In the data rows, the value 128 means zero.
Some points, each followed by its number:
(128 147 168 133 147 126 103 139 156 119 166 71 137 99 116 152) 0
(129 136 71 101 131 85 92 107 153 96 86 148 145 151 143 59) 1
(177 131 115 114 154 118 126 135 136 138 129 108 80 175 167 102) 2
(162 132 120 134 142 92 151 134 98 149 135 116 91 168 154 112) 3
(164 133 89 115 116 82 94 141 139 131 101 101 93 137 166 70) 4
(174 158 143 97 123 164 116 154 145 145 124 88 105 152 122 110) 5
(168 140 126 112 147 135 75 139 160 143 127 91 86 180 134 100) 6
(106 118 128 133 72 142 110 72 36 164 131 173 136 126 113 141) 7
(179 129 123 109 156 125 130 133 144 150 119 103 74 183 170 96) 8
(117 134 97 108 138 131 104 107 137 108 86 164 173 173 130 91) 9
(82 146 101 146 137 46 171 131 141 116 170 126 168 114 152 137) 10
(73 137 85 140 149 83 107 147 88 126 181 160 149 121 95 124) 11
(117 117 175 118 162 115 136 75 166 89 116 75 185 77 145 144) 12
(109 111 149 171 73 128 178 114 106 157 126 155 173 134 155 146) 13
(138 121 171 155 97 95 130 102 168 113 48 80 173 150 151 100) 14
(159 166 163 132 125 168 127 144 162 113 94 77 121 110 130 168) 15
(108 151 87 86 139 132 83 113 132 101 78 161 147 136 76 126) 16
(102 110 146 161 71 99 145 104 104 162 114 150 193 144 153 118) 17
(177 127 135 129 155 123 114 147 168 135 139 109 79 164 182 146) 18
(87 150 76 113 156 102 119 124 132 121 166 156 141 101 81 137) 19
(92 125 125 121 96 126 119 81 76 163 148 171 106 118 101 129) 20
(133 122 157 132 107 81 154 101 157 120 86 75 180 145 155 109) 21
(132 118 134 139 74 134 157 92 50 200 128 155 153 123 157 96) 22
(123 112 181 131 110 95 149 98 168 122 79 78 205 149 152 110) 23
(177 120 116 117 132 122 132 124 111 152 125 113 94 172 158 74) 24
(155 122 149 154 109 128 165 151 180 83 89 111 94 135 164 180) 25
(91 138 89 142 119 99 181 140 89 164 175 148 140 88 150 129) 26
(139 103 138 132 85 94 106 134 104 154 99 128 115 125 156 102) 27
(112 135 164 129 102 141 85 146 159 130 124 76 148 133 106 132) 28
(138 163 163 84 141 196 79 149 142 131 110 74 100 65 71 150) 29
(117 114 174 148 86 105 87 108 146 102 55 92 197 135 148 117) 30
(97 146 76 91 168 116 124 119 134 118 172 148 137 90 74 126) 31
(123 73 179 150 133 134 136 168 182 76 162 148 145 100 166 173) 32
(120 106 152 158 86 161 114 118 74 151 124 162 136 124 131 129) 33
(108 118 164 161 133 83 127 88 177 69 128 79 201 98 160 151) 34
(108 127 141 137 99 115 206 97 56 191 151 168 137 117 152 145) 35
(67 163 39 137 174 51 128 118 104 125 205 156 139 81 94 147) 36
(107 152 36 145 213 97 200 83 122 128 214 147 105 61 119 155) 37
(162 161 139 97 119 170 76 154 150 143 104 86 101 157 98 111) 38
Which three points above are nearest to each new point, looking only along the 2 directions in which the numbered points spread most? Their numbers follow each, nearest first.
(106 107 150 139 90 151 173 92 71 183 124 167 161 131 146 130) 22 13 17
(119 80 174 203 83 150 179 173 138 105 116 160 151 157 141 191) 34 17 21
(107 105 156 120 106 68 110 124 177 91 107 90 212 148 159 60) 21 23 30
(100 139 109 125 112 74 140 75 81 147 167 178 105 119 101 167) 26 11 20
(122 61 134 168 132 124 174 122 106 112 120 176 114 126 155 147) 33 22 7
(113 51 95 81 142 126 165 117 103 110 146 173 100 103 157 78) 20 10 19
(128 118 132 133 88 136 165 88 75 193 127 159 144 124 168 106) 22 33 7
(129 164 145 117 140 145 99 141 113 138 119 123 99 112 82 167) 16 3 1
(100 150 99 167 159 106 147 114 152 106 184 155 93 84 136 164) 19 31 11
(133 78 169 203 102 139 181 186 175 76 131 141 128 156 150 198) 12 34 27
(108 139 103 98 134 172 98 120 130 108 72 156 161 140 86 103) 1 3 0
(119 115 125 159 73 127 126 94 71 193 126 155 153 133 153 95) 22 33 13
(124 81 161 182 89 149 162 175 111 122 124 152 136 156 146 137) 34 12 27
(132 63 166 140 115 163 96 187 137 94 131 163 136 161 112 117) 28 25 9
(126 85 165 223 84 166 174 187 128 112 102 157 144 153 124 205) 34 12 21
(118 161 71 126 188 124 167 96 131 131 191 123 99 111 133 139) 31 19 11
